Each path below is one point turned by a fixed rotation once a step. After each direction that follows a path, write how fast that rotation turns it, in deg/step (0 if it stays still).
Each turn is a multiple of 5 degrees from 10 to 175, or 0.
Each row of a path follows its step; steps can be skipped.

step 1: [ -1  -3   4 -17   5  14  35  -8 -16 -16 -15  31  42   4 -23  -1  -1   2
 -24   1  -4  46  55   5  33 -12 -37   3  38  27 -23  -2  51  -5 -11  14
   7  52   8  14 -39  18  -6 -19  39  -8 -16 -44]
step 3: [ -6   0 -11  -6 -26 -10  38 -23  55   6 -41  -5  44 -15  29 -30  36  10
 -21 -11 -30  11  29  14  16 -10  -9  17 -24  29  25   6  21   4  16  39
 -45 -36  25   4  -3  21  26   2  24  25  34 -29]
step 4: [-15   9  -4 -70  10 -33  -7 -12  36  11   4  14 -29  47  -2 -11   3  13
  16 -25   6  -5  15  29 -22 -17  25   6  45  18  12   6   4  37   9 -21
  22 -24 -37  -7 -31  13   8  52 -43  -2  -7 -35]
step 6: [-12  -9  -6 -60 -18 -14  -8  11 -46  -4 -28 -30   4 -11   5  -6   7  -4
   4 -22  -8  76  33 -17 -29 -38  -5   7  37  17  -3 -65  10  24  -2 -25
  10  17 -12 -22  25   7  27  -4  -5  -3 -23  -1]
step 15: [ 15   7   8 -19 -34  12  43  40  54  13 -18  -2 -10  -9  21 -15   7  35
   0 -15 -20   4  45   4 -17  14 -23 -26  36  20  25 -19  51 -19  22  -1
 -44   1  22  48 -19  31   0  -1 -12  -7  -4 -29]
step 20: [-13 -37  30 -76  13  -5  23   1   8  19 -35  19 -30   3 -15  10  17  20
 -12 -38  -2  28   6  -4  14 -28 -14  34  22   4   5  -2  21  35  30  38
   0  24   5  15 -32 -14  51   0  12 -10  14 -39]
step 26: [ -1  -6   7 -24 -12  -9  14 -38  24   9 -31   3  47   7   8 -29  21  15
 -58 -11 -22  29  24  18 -23 -11 -11  -4 -29  -3 -18  -3  22  14 -14   0
  -1  22  14 -42 -14  -7  43  13  36 -26  21 -71]
Speeds:
[  8  -1   3   2  -8  -4  -2   0   5   1  -3  13  -8  -4  -7  -2   9   5
  -8   9  -3   0   2  -2 -10   5   4  -2   5 -20  13   2   6   1   5   4
   3   1   6  -5 -11 -10   3  -7  13  19  -1  -5]  60
[  7   5   8   1   5  -4  -1   2  -2  -1 -12   6  -6  -1 -11   2  -5  -6
   2 -25   1   7  -4  -7  -6  -1   1  -1  -6   8   1   2  -9   4  -3   8
  13   0  12 -17   3  -5  -3   1  -8   1   2 -11]  175
[  4  10  -5 -23   2 -10  -1   9 -15  -2  -4   7  -5  -1   2 -10   3   7
   7  -2   0  11  -8   0  12  -4  -3  -7  10   2   9   5  -3  -6  -1  -4
 -11   4  10   7  -2   5  -7  -2   6  -1   5   1]  155
[ -5 -11  -5  -2   5  -4  13 -10  -5  -1 -10  -9   6   4   2   2   4  -4
 -16  -3  -8  -1 -11   8   6   5 -13 -10  -6   3   7   5  -3  -5  -1  11
  -1   1  -2   5  -7 -13  -9  -5   0  -1 -14  -6]  175
[ -2   4  -6   4  -7  -5  -2   5   5  13   1  -5  10  -1   0 -13   9 -12
   2   0  -6  11   7   6  -2   3   2 -17  -4  -7  -2 -14  -2  -8   4   0
  -2  12  10  -9   6 -10   4   0  -5  -8   2  11]  90
[  3  -6 -10  -5  -4 -10  -8  11  16   3  -6  -1   0   1  -3   2   0   7
   7   5  -8 -18  -1  -6  13   6  -9   1 -12   4   8  -2   0   1  -4   0
   2  -1  11  -2  -7   6  10  15  -5  -3  -5  -6]  60
[ -3  -1  -8   8   7  10  -1  -9  -6   1   2  -7  -2   3  -2   2  -7  13
   9 -13  -8  -1  12  -4   0   5  10  -9   1  -9   4 -11   5  -4  -4   0
 -11  -5   9   5  -3   5 -16   7  -8  13  -4  -1]  175
[  3   1  -8   7 -15 -16  -3  -8  -3   0  -8 -14   2  -2 -10  -3 -14  -8
   9   3   2   6   6  -2   1  -5   1  -7   4   4  -5   2   5   8 -12   3
  -1  -2 -10   6  -3  -7  -1   9  16   1   7  -8]  145

step 2: [-16  -8  23  46  17 -36 -14   7  26 -28  -3   5 -36 -46  20 -32 -25   8
   3 -12 -30  10  -9  -9   8  13  36  22  10  25 -13   0   0   7  -9 -40
 -17  41  47  14 -20  15 -30  14 -19   4  -4  33]
step 8: [-37   3  34  46  21 -18 -13  49  10 -26  29   9 -36 -15  15  15 -24  -7
 -13 -34 -13  -8 -10 -57  -5  14   4 -14  34  -6 -24 -26  -8  -9 -14 -23
  -8  -3   9 -33   6  -1 -18  15 -24 -10   9 -43]
step 10: [ 40   3  40  15   7 -12  -1  10  12 -16  -7  -3 -23   2  -6 -41  36  24
  13   3 -13   0  -5  16  13 -30  17   2  49 -28  24   2 -45  24 -30 -28
 -14  30  15 -21   4  19 -66   3   8  11  23  12]
step 12: [-18 -23  27  14  -7 -40 -14 -25 -17  -7  -6  44   3   7  36  -2 -28  19
 -31  48 -22 -17 -38 -31  10  -2  -5  18  33  22 -42 -24  -6   3 -16 -27
 -17   6   5  17   4 -25 -19  13  -5  22  44  11]
step 14: [-17  18  29  51 -21 -27   5  19   2  -6  38  12   5 -20  19 -25  -8  29
   2  -1 -33  39  17 -13 -23 -26  19   3  31  -5 -15  13   7  33 -45  -1
 -44  18  -2 -14 -18  27   1  -5 -28 -42 -10 -20]
step 21: [ 12  11  38  10   1  -9  -4  -1  -2   3  16  28  -9  -4  64   3 -13  37
  -5  37  -8  16 -12  -2 -26  14  -7  -9  38   7 -38  -6 -21  19   8 -24
  -2  31   9  36 -21  53 -50  28   8  11  11   7]
step 26: [-21 -12  43  59   6  -2 -37  64   7 -21  14   1  28   5 -20 -24   5   8
 -18 -35 -24  10  -3  20  -3  -4  -9 -16  20 -31   3  27 -24 -17 -14 -19
   4   9  12  23  -6  14 -27   2 -28 -19  25 -36]
Speeds:
[-13  -4   4  -5   2   2  -7  -1   4  11   5  -1  -2 -12  -5  -1   0   0
   4   4  -8   0  -5   9  -8   1 -11   2  -4 -13  11 -14   0  -3  11  -4
   5   1  15 -13   3  -4 -15   6   7  -5   4   3]  140
[ -5   6  -1  -8   6  -3  15   4 -15  -6  -9  -3 -10  -6   5   2 -10  -4
   5   2   6  -4  -2  -9   0   6   4  -7   7  -8  11  -1   7   8  -1  -6
   6  13  10  11   2   7  -6   8  -2   9 -10  -3]  170
[  0  -2  -4  -1  -4  -2   2  18  -8   3  -6  13  -5   6  -6   9   7   2
  -5  -4   4  -7  -8   5  -2  -5 -13  12  -5  -8   5   6  -2   7   3   2
 -12   5  -1   7   4  -7  -4  -6 -16 -14  -2 -10]  95
[  6  16   1   7  -4  -5   9   3   7   7  10  -8  -1   7  -2 -11   6   0
  -1  -5  -1   5 -10  -3   3   0  -2  -4 -10  -1   2   2   0   1   0  -4
  -7  -3  13   0 -16  -9   6  17   4   0  -3 -18]  115
[  2  -6  13  -8 -10   4   4  -9   6   5   2 -12  -2   1  -4  -5  -5  -2
  -4   2   2  -8  14  -4  10 -11  -3   3   7  -9  10  -2   8   7  -7   8
  -8  -4   2  -8 -11   8  -1 -12  -5  -5 -10  -7]  80

step 2: [ 27  -9 -20  11  33 -10  18  51  41  -4   0 -46  -1 -12 -26  10 -25 -24
   9 -47 -12  39  16  23 -35  23   9  31  -9  -1 -15  24  28   0   1 -10
  22  -9  52  30   3  20 -10 -17   7 -13 -64 -21]
step 3: [  3 -15  -3   8   5 -28  27  -4   1   8 -25  23   1 -37  -2 -16   0  -6
  22  47  52 -15 -47  -5   5 -42  38  63   4 -36   4 -30  21  31  19   8
  45  14 -11  34  21  -1  21   0 -17 -26  22 -19]
step 6: [ 17 -34  10 -43 -10 -11 -20  23 -12  14 -11 -56  -4 -12  17 -27 -13  19
  27  -1  25   3 -31   0 -10 -21 -11  33   1  47 -10 -12   4  20  67  44
  27  -6 -18   9 -37  16  10  22   7   7 -17 -56]
step 9: [-34 -28   5 -18  -2 -22  14 -13 -18  -2  -8  13  32 -32  11 -21 -34  23
   9 -23 -52   7 -41  -2  -2   0  11  15  28  13  50  10   8 -26  58  -6
   0  27  37  28  29  17  25   1 -21  14  25 -55]
step 10: [ -1 -17 -36 -20 -28 -22  13 -16 -42  -2 -33  -9  19  17 -14  32  -1  39
 -36 -33  42 -27 -17   8 -37 -17  -4   8   6   8 -24  36 -53  13 -25  52
   0 -26  10   5  -4 -35   0 -20   9 -45   6 -18]
step 11: [-17   6   5 -50  43  -1   6 -18  21 -39   5   5  -7 -44 -15 -10  31  -6
 -11 -58  40 -12  12  19  -3  35  14  36  46  39   3   3  33 -20  11 -20
   9  24   0   1  -1 -26  -1 -30  19  49 -31   1]
step 17: [-36  -4  21 -33  -8 -18  -8  -8  43  14  36  64 -16 -29  -5  35   8  18
  48  13  -1 -32   3  16 -11  32 -25  28  14 -21  -6  44   5  31  14  25
  32   0  19 -36 -28 -39 -16  -6  -7  -4  -6  20]
Speeds:
[ -8  -3   3 -14  15 -14  -9  -1   2   8  13   2   1  -6 -10  -8   1   9
  -2  10   2   7  11  -8 -12  -4   4   4   2  -3  -5  -2   7   4   8  -3
   2   7  -1   7  -5   3   1  11  -8   5   4   9]  125
[ -4  -1 -11  -6   2   4  -9  16 -11  -5  -1 -24   4   2  -5   2  -5  -5
   5   3  -3   2   4   9  -4   5  -2  -5 -11   3  -9   1  -5   5  -6   9
  -2  -5   3   2 -10  -5  12  10   3  -9   0   4]  175
[  5   5   9  12   4 -10   2   2 -10  -7  -3   3   7   6  -6  -2  -4 -11
  12   3  -9  -2  -6  -3  -8  10   0  -6  -1  -5  -7 -10   2  11   3 -14
   4   2   6  16   5  10  -5  -4  -2 -12   0  -1]  65
[  3  -6  -5   2  -2  -9  -4   1  -4   0   8  -2   4 -13  -1   5   0  -5
  -3   1  -8 -21   8   0  -2   1   5   0  -7  15  -2  -1 -10  -6  -1   9
   1  -9 -13   6  11  10  -4 -11 -11   9   2   7]  70
[ -5   3  -3   0  -2  -7   9 -11   5  -2   5  10  -4   5  -2   9 -11  -7
   7   6  16  -8   3   0  -2 -11  -3  -5  -2   6  -9  -1   2  16   3  11
  -2  -6 -11  -8   6  -7   0  10   2 -15   6  -2]  155

step 0: [ -6  14 -14  -4 -20 -19 -24 -19 -47 -18  15  23 -37  31  14  28  16  -4
  21  11 -13   4  70  -8  12  23  22 -14  21  39   5   7 -18   1   3   0
 -21 -50  -1 -10 -21  17  12  19 -21 -10 -18 -48]
step 5: [  0  13  -1 -19 -15  25 -22  33 -50  15  17 -10 -13 -27  47  16 -15  13
 -14   2  -8 -14 -15  22   7  17  19  11  20  62 -20 -23  24 -12  16 -26
  -5  -7  69 -15   4   5  17   5 -32 -13 -21 -11]
step 12: [-27  12  36 -10  -9   1  -3  -1  12  11 -35   4 -17   8  39  45  -7   0
  29  32   5  11 -25  30  20  12  16  14  27   9  10  27 -31   8  46  17
  -4 -75  -1  18  23  12 -19  -4  -5  -5  -8 -32]
step 13: [ -8 -19  12  17 -28 -41 -11 -24 -52  39  35  15 -12  -6   2   9  12  -3
 -19   7  15  50 -11  36 -18 -20  -3   5 -40  16  18 -10  13 -14 -11  13
 -14  54  22 -19 -28  20 -18  12  12  13  22  29]
step 18: [  3   4 -13 -14 -45   6 -34  -7 -18 -16   5  32 -26 -11  18  21 -26  -6
  22  12  20  25  34  22 -46  13 -32 -43 -38   7  21 -17 -24  12 -25  20
  23  42 -15 -10  24 -10  30 -16  31 -19 -19  -2]
step 20: [ 38   4 -31  24  -9   7  -9  16 -55   8  -8  -9 -16 -51 -13  48   3 -27
  14   0 -20  37   3   3   8 -12  10 -11  25   1 -16  17  27  -1  -4   5
 -52 -18 -40  13  -3  11 -52   5  24  -7 -12  13]
step 24: [ -7  -4  38  40  14 -17  -1 -24  35  -7 -26  22  -1  -1  10 -11  21  15
  -8 -13  24  11 -49  39 -12  23  18   0 -41 -25  11  -9 -19  20  47   1
  -4  -5  12  29  15  20  25   7 -55  14  24 -31]
Speeds:
[ -7   2   3   4  -5   3  -4   2  -3   0  -2  -8 -12   4  -1  10   5  12
  -7   8  11  -1   6   0   5  15  -1   0  -9   1   5  -3 -12   6  -3  19
  -5  -2  11  -1  11  12   7  -4  -9  -6  -3   2]  60
[  3  13  -1   7 -12   3  -3  -2  -1   9  -3   6   1  -5   2   2   0  17
  -2   3  14   1   0  -7  10 -11   0   6  -5   2  -3  -5  -2  -6   0   0
   0  10 -11   2 -16  -8  10   8  10 -13  -7  -1]  145
[ -5  -4   1  -7  -2   3  -6   0   3  12   0   2  -3  17 -10  -6 -10 -10
 -13   8  -9   4   7  -7   5  -3  -9   0   6  -2   6  -3 -15   7   5  -1
 -13  -5   2  -7  -9 -12   0  12  -4  -2   4   2]  175
[  7   3 -11   0 -11  -1   8   6   3  -6  -9  -2  -3   7 -14   2   6   0
  -4   3  -6  14   4  -3   5   1   9   1  11   9  -3  -4   6   8   0  -1
   2  -1  -5  -2  -1  -5  -8 -16  -9  -1 -19 -10]  125
[ -4  11   5  -7   4 -16  -4  12 -13 -10   3  -7   3   7  -6  -4 -10  -9
   1  -4   4   3  -9   5  -3  -9   3   7  -7   2  -4   5  -3   7   1   2
   4  10  15  -6   1  -5   3  -1   6 -12 -10   5]  90
[ -2   7  -5 -18   0  -8   8 -10   5   6  -5   3   3  -4 -17  -2  -3   1
  -9  -2  -1   0  13  18   7   2   4   0   1   3   0  -3   0 -10   9   6
   9   4   1   3   4  15   1   9  11   5   0   0]  120
[ -3   2  -7  -8   4   8  15   3  -3   3  -9  -5  -2 -10   1   6  -2 -14
  -1  -3   0   2  -5  -6  -9  15  -5  19  -5  -2  -9  -6  -3  11   0  -4
  -4  10  -6  11  -7   4   8   7  -4  -2   2  -5]  25
[  3  -9  -2   5   3 -12 -10  -8  -7   4 -11   6 -11   3  -9  -6   5   7
  -3 -12  -8   7   1  -6 -15  -9   1   3  -2  -9  -1   6  15   2   1   9
 -11   7  -7   0   7   8   7   4  -4  -7   3  -4]  160

step 1: [  6  15   3  32 -25 -29   5 -22  11  -5 -21  16 -62  27  27 -16 -15  34
  -6  12   9  66  -2   2  -6   2 -23  44  39   2 -10   6  -4  -1  14  -1
  25 -29 -16 -24 -44   0  -9  25  33  33   3  48]
step 6: [ 12  20  15  19  -1  -1 -18  36  12   9 -21 -31 -49  23 -27  24 -33   2
  30 -55   9   8  29   9 -14 -61  -9 -15   5   8  30   3 -28 -22  33   3
  -5 -24  21  65   5   3  22  38 -14   6   3   2]
step 9: [ 28  32  12 -27 -30 -53  17   4 -17 -10 -40 -20 -35 -59  12   1   6 -30
  21 -25   8 -15   1  26 -55 -11 -11  -3   9   6 -28 -27 -32 -12  17  11
  14 -45  -8 -17  -3 -25  42  28 -20   2  18 -11]
step 10: [ 16  17  33  -7 -45  -9 -41 -35  -8   2 -21  -2  11 -26  16 -19  -5  31
 -48  -2  59 -19  10 -25  30   4   5   5 -38  24  -4  -7   4 -19  18  23
  -2 -12  -8  46 -66 -31   6   1  10  12  11  36]
step 11: [ 20  53 -10 -46 -30  -6 -36 -16   5  13  18 -36 -21  -3 -28 -39  40 -14
  43 -10  -9   6  27  -6  -6  -1   8  32  12 -25 -19  24 -29  10  -4 -25
  26  17 -17  -5 -48   2 -29  43  17  40   2   7]
step 17: [-36  24 -25   5   1 -45 -39  -1  17 -42   9  -9 -56 -18 -10 -19 -31  24
 -14  17 -27 -24   6 -16   7 -38   2   4   2  17   7  14 -15   3  17  21
  16  18 -28  16 -58  11  17  48 -23  42 -24   6]
step 19: [ 55  18  52  45 -28   7 -16  20 -19   1 -31  -5 -29   1 -42 -18  -4  11
 -28 -23 -23  21   7 -17 -25 -37 -19  -3  30   9  17 -32  20  19  13 -22
  -8   2  20  12 -22 -31  28  57  -5  17   2  19]
Speeds:
[  2  -6   3  -3   1   5   7 -17   4   6  -9  13   0  -8  -2  -8  11  -2
   0  -6   3   0  -2  -9   7  -1  -5  -1  -5   2 -12   9  -4  15  -2 -10
   8 -12   8  -5  -7  -7   4  11   6   0   9   2]  35
[  8  -8  -6  -4  -8 -11 -11  -6 -14  -6  -3   7  -5   2  -4   8  -2  -1
  -1  -4  -4 -10   1  11  -8   3   3   6 -13   5 -11   4   9   7  -3   0
  -3  -5  -8  -2   5 -16   3 -17   6   0  -2  -4]  60
[  1  -6   3  -5   3  -6   5   0   5  -3   4   1   6 -10  -3  16   3  -5
 -14  -4 -17   3   7   3  -6  -6   1  10   2   5   1  -4  -8   0   1   7
  -1  13  -2   7  -9 -11   8   7  -9  -8  14  11]  35
[ -3  -2   2  -2 -10  -4   0 -10  12  -5  11 -13  -2   9  -7   3  10  15
   8   2  -5  -4  -8   2  10   2 -14   0   3   4   7   6  -4  11  -9  10
   2   3  -7 -12 -10   2   1  -9  -4   1  -2   3]  115
[  6   7   3 -11   2 -14   3  10   2   2  -2  -1  -4 -13  -9  -1  -6   7
   2  13  -8  -5  -3  -6 -10   7   1   0   0 -13  -6  -1 -10   1 -15  -5
   5   4  -5 -15  11   2  -3  10   7   3   2  -1]  170
[ -3   4 -18  -4   8   0  -5  -2  10   1  -3  -5   0  -2 -11 -10  -5  -2
  18 -12   0   1   9   9  -1  10   5 -11   5  10  -3  -8   1   1  -6  -1
   5   2  -2   5   3  -5  -8  -2  -8   1  16   2]  160
[ -3 -11  -5   7  -4  -2  -7  -3  11  -3   0   9  -3  -3  -1   0  -3  -6
  -2  13   2   1   4  16  -2  -8   5  -2  -1  -1   7   3  -2 -20  -5   4
  12 -17  -1 -14  -6   5  10   3  -4   1   5  -3]  135
